Each row of Y is roughly a mix of the hidden directions of one of 3 groups; one row fits no group.
Y, 103 rows:
[[-0.59 -2.54 -0.97  0.64 -0.39 -4.47  1.13 -0.43  2.46  0.65]
 [ 1.02 -1.63 -2.65 -0.79 -0.43 -2.33  0.21 -0.82  2.80 -3.26]
 [-3.13  0.09 -0.35 -1.23  1.28  0.31  4.46  0.62  1.00  1.31]
 [-2.62  2.56  0.67 -0.22 -1.89 -0.20  3.17  2.49  1.55 -0.15]
 [-1.42  1.00 -0.80  0.69  1.63  1.02 -0.94  1.52  4.34 -2.52]
 [-2.11 -1.38  0.78 -3.27 -0.23  3.25  1.16 -1.84 -1.51  0.97]
 [ 3.90 -1.39  1.00 -2.64 -0.52 -0.18 -1.82 -1.01  2.49  0.49]
 [-1.17 -1.41  0.75  0.67 -1.04 -2.06  2.96  2.23  3.49  0.76]
 [-2.01  0.13 -1.40  0.07  1.62  2.35  1.11 -0.81 -3.16 -3.19]
 [ 2.98  2.42 -0.47  0.42  0.26 -1.74  2.71  0.84 -2.90 -1.23]
 [ 1.11 -1.84 -0.28 -0.34 -3.60 -2.73 -2.81  1.11 -1.36 -0.14]
 [-2.41 -1.35 -3.24  2.13 -2.60 -0.74 -0.88  1.16  0.49 -1.96]
 [-1.44 -2.48  3.06  1.58 -0.43 -2.95  0.70  0.47  1.49 -2.08]
 [-0.70  3.76  1.04  2.13 -0.01  2.43 -2.66  0.44  0.64  1.54]
 [-0.59 -2.24 -0.02 -3.17  0.37  1.41  0.99 -0.62  4.12 -0.57]
 [ 3.90 -0.40  1.41 -1.88  0.32  1.18  3.01  1.02 -0.21 -1.90]
 [-0.10 -3.87 -2.61  0.15 -2.07  1.61  0.08 -0.92  1.45 -2.13]
 [ 0.03  1.01  1.82 -0.34  2.55 -2.56  2.64  2.31  2.48 -0.43]
 [-1.79  1.75  0.02  0.84 -0.42  1.31 -0.88 -1.07 -4.78  1.59]
 [-0.23 -0.27  1.56  3.79 -0.47 -2.19 -2.39  0.21 -2.15  1.97]
 [-2.42  0.41  0.53 -0.28 -1.47  1.12  4.00  1.44  1.73  2.32]
 [-0.29 -1.61  2.82 -1.09 -1.53  2.09  1.54 -0.16 -2.19  3.23]
 [ 3.41  0.24 -2.00  0.64 -1.32  1.74  2.42  1.64 -2.23  1.36]
 [ 1.10  2.49  2.02 -0.30  1.33  0.66 -2.52  1.13  3.84 -0.21]
 [-0.62 -1.28  2.81 -2.31  0.01  2.01  1.27 -1.90  2.69  2.12]
 [-1.15  3.33 -0.57  0.42 -4.15  0.04 -1.33  0.86  1.62  0.96]
 [ 2.90  2.02 -2.03 -0.84 -2.27  1.48 -3.31 -0.43 -0.17  0.59]
 [ 2.29 -0.26  2.47  0.90  0.26 -1.79 -3.45  0.98  2.05 -1.91]
 [ 2.87 -1.59 -1.78  1.30  1.81 -3.37 -1.48 -0.43 -0.70 -1.75]
 [ 0.86  0.73 -2.96 -2.15 -2.65 -0.11 -1.88  1.05 -2.36  2.08]
 [ 0.54  0.86 -0.51  1.70 -0.17  0.15 -2.07 -3.41 -1.07 -3.86]
 [-2.50 -1.54  2.76 -0.15 -2.47 -1.39 -0.93  0.81  2.87  1.49]
 [ 3.49  3.22 -1.91 -0.19 -1.29  0.14  0.02  2.05 -0.33 -1.98]
 [-0.82 -2.42 -0.74 -0.41  1.85  1.58 -4.49 -0.19 -1.61 -0.50]
 [-2.21 -3.87  0.82 -2.36  0.06 -1.86  1.09 -1.06  1.47  1.48]
 [-1.05 -0.93 -1.32 -3.09 -0.04  0.95 -0.20  0.04  1.36  4.49]
 [-0.13  0.41  0.72 -0.98 -1.41  4.59  2.20  1.55 -1.07 -1.78]
 [-2.20 -0.85 -2.37 -1.97 -0.83 -1.61  3.75  1.06 -1.50  0.66]
 [ 0.50  1.69  2.63 -1.45  1.64  0.16 -0.36  4.45  1.12  0.45]
 [-0.89  2.47  2.45 -1.17  0.24  4.33  0.63  1.47 -0.80 -0.10]
 [-2.03  1.02  2.07 -3.32 -1.77  1.91 -1.58 -2.05  0.89  1.21]
 [ 2.63  2.41  1.51 -2.89  2.51  0.20 -2.10 -1.05  0.01 -1.01]
 [-1.79  0.10 -0.68  0.71  3.72  0.93  0.84 -2.33 -3.19 -1.00]
 [ 1.22  3.08  1.90 -1.69  3.18 -0.45 -0.72  1.93  1.60  1.27]
 [-0.73  4.49 -0.32  1.63 -0.27 -2.63  0.32  1.21 -1.93  0.69]
 [-0.03  0.75  0.11 -1.62  3.02  3.37 -1.71 -0.94 -0.07 -2.96]
 [ 0.25  0.29  3.10 -0.21 -2.33  1.23  1.56  2.09  0.52  3.52]
 [ 1.01  0.57 -1.92 -0.32 -3.80 -0.86 -0.07  2.29 -3.20  0.60]
 [-2.54  1.01 -3.45  3.13 -1.78 -1.33 -1.27 -0.18 -0.25 -0.61]
 [-0.52  1.21 -2.94  0.03  2.53 -3.92 -1.66 -0.10 -1.14 -0.21]
 [ 0.09  0.31  1.62  2.95  0.62  0.11  1.93 -1.72  1.18 -4.04]
 [-1.82  0.54 -1.94  3.21 -0.55  2.82  0.41  1.22 -2.80 -0.89]
 [-1.98 -1.82  0.00  1.63  0.31  0.82  2.49 -4.06  0.23 -1.70]
 [-0.36 -1.56  2.06 -0.25 -1.19  3.26 -1.77 -0.74 -0.67  3.63]
 [ 3.62  3.33  0.94  1.51 -0.19 -1.09  2.60  0.24 -0.86 -0.29]
 [ 3.32 -0.23 -0.25  1.24  0.99  3.09  3.12 -0.02  1.32  1.24]
 [ 0.68  0.60  3.78  1.26  1.18 -0.99 -2.41  3.30  0.61  0.25]
 [-3.00  1.57  1.62  0.48  3.03 -1.61 -1.02  0.75 -2.04 -2.07]
 [-3.22 -2.17 -2.71 -1.12 -0.05 -0.83 -1.65  2.07  1.61 -1.51]
 [ 0.85  0.07  2.27 -0.11  2.32 -3.82  0.89 -0.05 -1.02  2.92]
 [-2.03 -2.14 -0.61 -0.56 -0.55 -2.47  0.00  3.80  2.26 -0.96]
 [ 0.67  1.32  0.46  2.53  0.96 -2.30  0.19  0.72 -3.48  2.92]
 [-1.91  0.58  1.41  1.62 -2.01  3.72 -1.79  1.70 -1.81  0.55]
 [-2.73  2.01 -0.30 -2.05 -1.70 -1.43 -3.13  1.71 -1.21  1.16]
 [ 0.60 -1.35 -1.52 -0.17 -1.52 -0.47  1.54  3.75  1.05 -3.41]
 [-0.24 -1.70  1.16  1.08  4.50  2.71 -1.72 -0.03 -0.14  0.46]
 [ 2.57 -0.49  0.01  0.33 -1.61  3.68  1.40 -2.39  1.66 -1.65]
 [-1.04 -1.88  2.84 -3.22 -0.01  0.96  2.49 -0.78 -1.19  2.00]
 [-1.95 -2.73  1.25 -1.44  3.67 -2.34  0.87  0.74  0.63  0.83]
 [-3.47  2.34  0.42 -2.00  1.16  0.93 -0.99  0.28  2.36  2.39]
 [ 3.19 -1.96 -0.46  0.33 -0.20 -0.56 -2.39  1.43 -3.36  1.55]
 [-1.51  1.69  0.99  0.66 -3.20 -0.83 -3.29  1.60 -2.30  0.21]
 [ 1.72 -0.20 -3.70 -1.80  2.33  1.17 -0.39 -2.25 -2.01  0.46]
 [-2.51  2.24 -0.75  0.30  1.76  0.03 -3.91  1.80  1.28  1.02]
 [ 0.63 -0.14  2.39  0.52 -1.91  2.53 -1.41  1.15  0.78  3.98]
 [ 2.69  2.73  1.13  2.38 -1.82  2.02 -2.22  1.22 -0.81 -0.37]
 [ 0.83  2.11  2.35 -3.96 -1.78  2.16  0.89 -0.41 -0.93 -0.38]
 [ 0.17  1.44 -2.96  0.77  1.43 -1.90 -1.97 -0.42  2.03 -3.30]
 [-0.32  0.28 -0.52 -2.24 -1.92  2.89  3.96 -1.48 -0.27 -0.85]
 [-3.49  1.42  2.79 -0.68 -0.49 -0.73 -2.08  1.33  2.40  1.08]
 [ 0.17 -2.48 -2.00  1.32  0.38  3.19 -2.50 -0.17  2.25 -1.62]
 [-3.99 -0.49  1.99  0.79 -1.23 -2.90  0.14  0.08 -0.13 -2.35]
 [-2.19  0.31  0.11  1.61  1.39 -2.50 -3.82  1.58 -0.56  1.77]
 [ 1.30  0.00  1.71  0.57  0.55  4.21  1.94  2.95 -0.86 -0.23]
 [ 0.62  2.93  1.39  0.65 -2.77 -0.49 -1.02  1.99  1.86  2.91]
 [ 2.17 -1.04 -0.96 -3.50  0.27 -0.30 -0.74 -2.58  0.48 -3.10]
 [ 0.89  0.62 -0.92  3.05 -1.81  0.72 -1.00  2.97 -2.46 -2.29]
 [ 2.82  0.95 -0.10  0.02  0.06  3.40 -0.19  1.54 -2.54 -2.64]
 [ 1.75  2.06  1.14  1.92  0.18 -0.46 -0.15 -0.24  1.91 -4.47]
 [ 0.49  4.58  0.11 -0.62 -0.70 -1.93 -0.62 -0.56 -3.09  0.41]
 [ 1.94  0.10 -2.66  1.81  1.75 -1.63 -3.12  0.73 -0.90 -2.28]
 [ 2.64  1.51  0.02 -0.67 -0.40  2.22  2.86 -3.48 -1.02 -0.37]
 [-1.27  1.08  3.56  1.48 -1.40  0.86  0.75  2.69  2.31  1.64]
 [-1.91  1.05  1.79  0.53  2.70 -0.12 -3.86 -1.86 -0.26 -1.48]
 [-0.83  1.07 -2.00  0.45 -0.74  3.92 -1.91  1.08 -2.25 -2.09]
 [-0.18  0.70 -1.27  0.52 -1.91 -2.56  3.43  2.15 -2.36 -1.26]
 [ 1.92 -0.60 -1.32 -1.92  0.57 -2.33  1.35 -2.18 -2.99 -2.33]
 [-2.29 -0.65  1.56 -0.14 -0.48  0.86 -1.37  4.14 -2.81  0.44]
 [-0.66 -0.11  0.63 -3.04 -0.13  3.61  1.40 -1.05 -1.70 -2.67]
 [ 0.56 -3.25  2.60 -0.57 -1.34 -1.79  2.25  0.80  0.42 -2.71]
 [-4.00  2.54 -0.15  1.41  1.78 -1.89 -1.29  0.13  1.80  0.27]
 [-2.46 -3.90 -2.85 -1.15 -1.39 -0.59  0.43 -0.57  0.21 -1.64]
 [-0.86 -1.10 -2.62 -1.91  2.21  0.01  1.10 -0.07 -3.64  2.10]]

One row of each group comes first, with its name. Which group is each row after those in?
[ 2.32 -1.17  2.90 -1.85  0.31 -0.34  3.10  1.00 -2.60  0.22]
(65)
[ 0.34  1.12  3.40 -0.97 -1.25  1.58  0.16  0.44 -1.83  3.84]
(32)
[-5.21 -0.76  2.00  0.84 -0.75 -0.47  0.49 -0.58 -1.24  0.94]
(19)

[-1.35 -3.86 -0.11 -1.48 -1.59  2.02  0.75 -1.88  2.53 -0.47]
(65)
[ 1.93  2.50 -1.03  3.88 -1.19 -2.35  0.23  0.74  1.36 -0.85]
(65)
[ 1.60  2.76 -2.93 -1.05  0.20  0.45 -2.24 -1.97 -0.74 -2.58]
(19)
[ 3.78  1.72 -0.07  1.93 -1.83  0.55  1.35  1.09  1.15 -2.69]
(19)
[-1.64 -2.62 -2.87  0.55 -0.18  0.55  0.27 -0.46  2.50 -3.35]
(32)
[ 0.04 -2.08  0.99  1.93  1.53 -2.72 -3.89  1.20  0.05  0.90]
(65)
[ 1.38  1.84  0.71 -2.22  2.06 -4.32 -0.12 -1.50 -0.29 -0.42]
(32)
[ 0.86 -0.30  0.97  1.51 -2.43  4.16  0.51 -2.60 -1.39 -0.03]
(65)
[-1.29  2.06  1.27 -0.99  2.76 -2.71 -0.97 -0.48 -0.78  3.32]
(65)
[ 2.25 -2.19  1.68  2.54 -1.88  2.32 -0.66 -0.27 -0.51  2.72]
(19)
[-0.96 -1.55 -0.04 -0.07  0.13 -3.41  1.33 -3.76 -0.43  2.28]
(65)
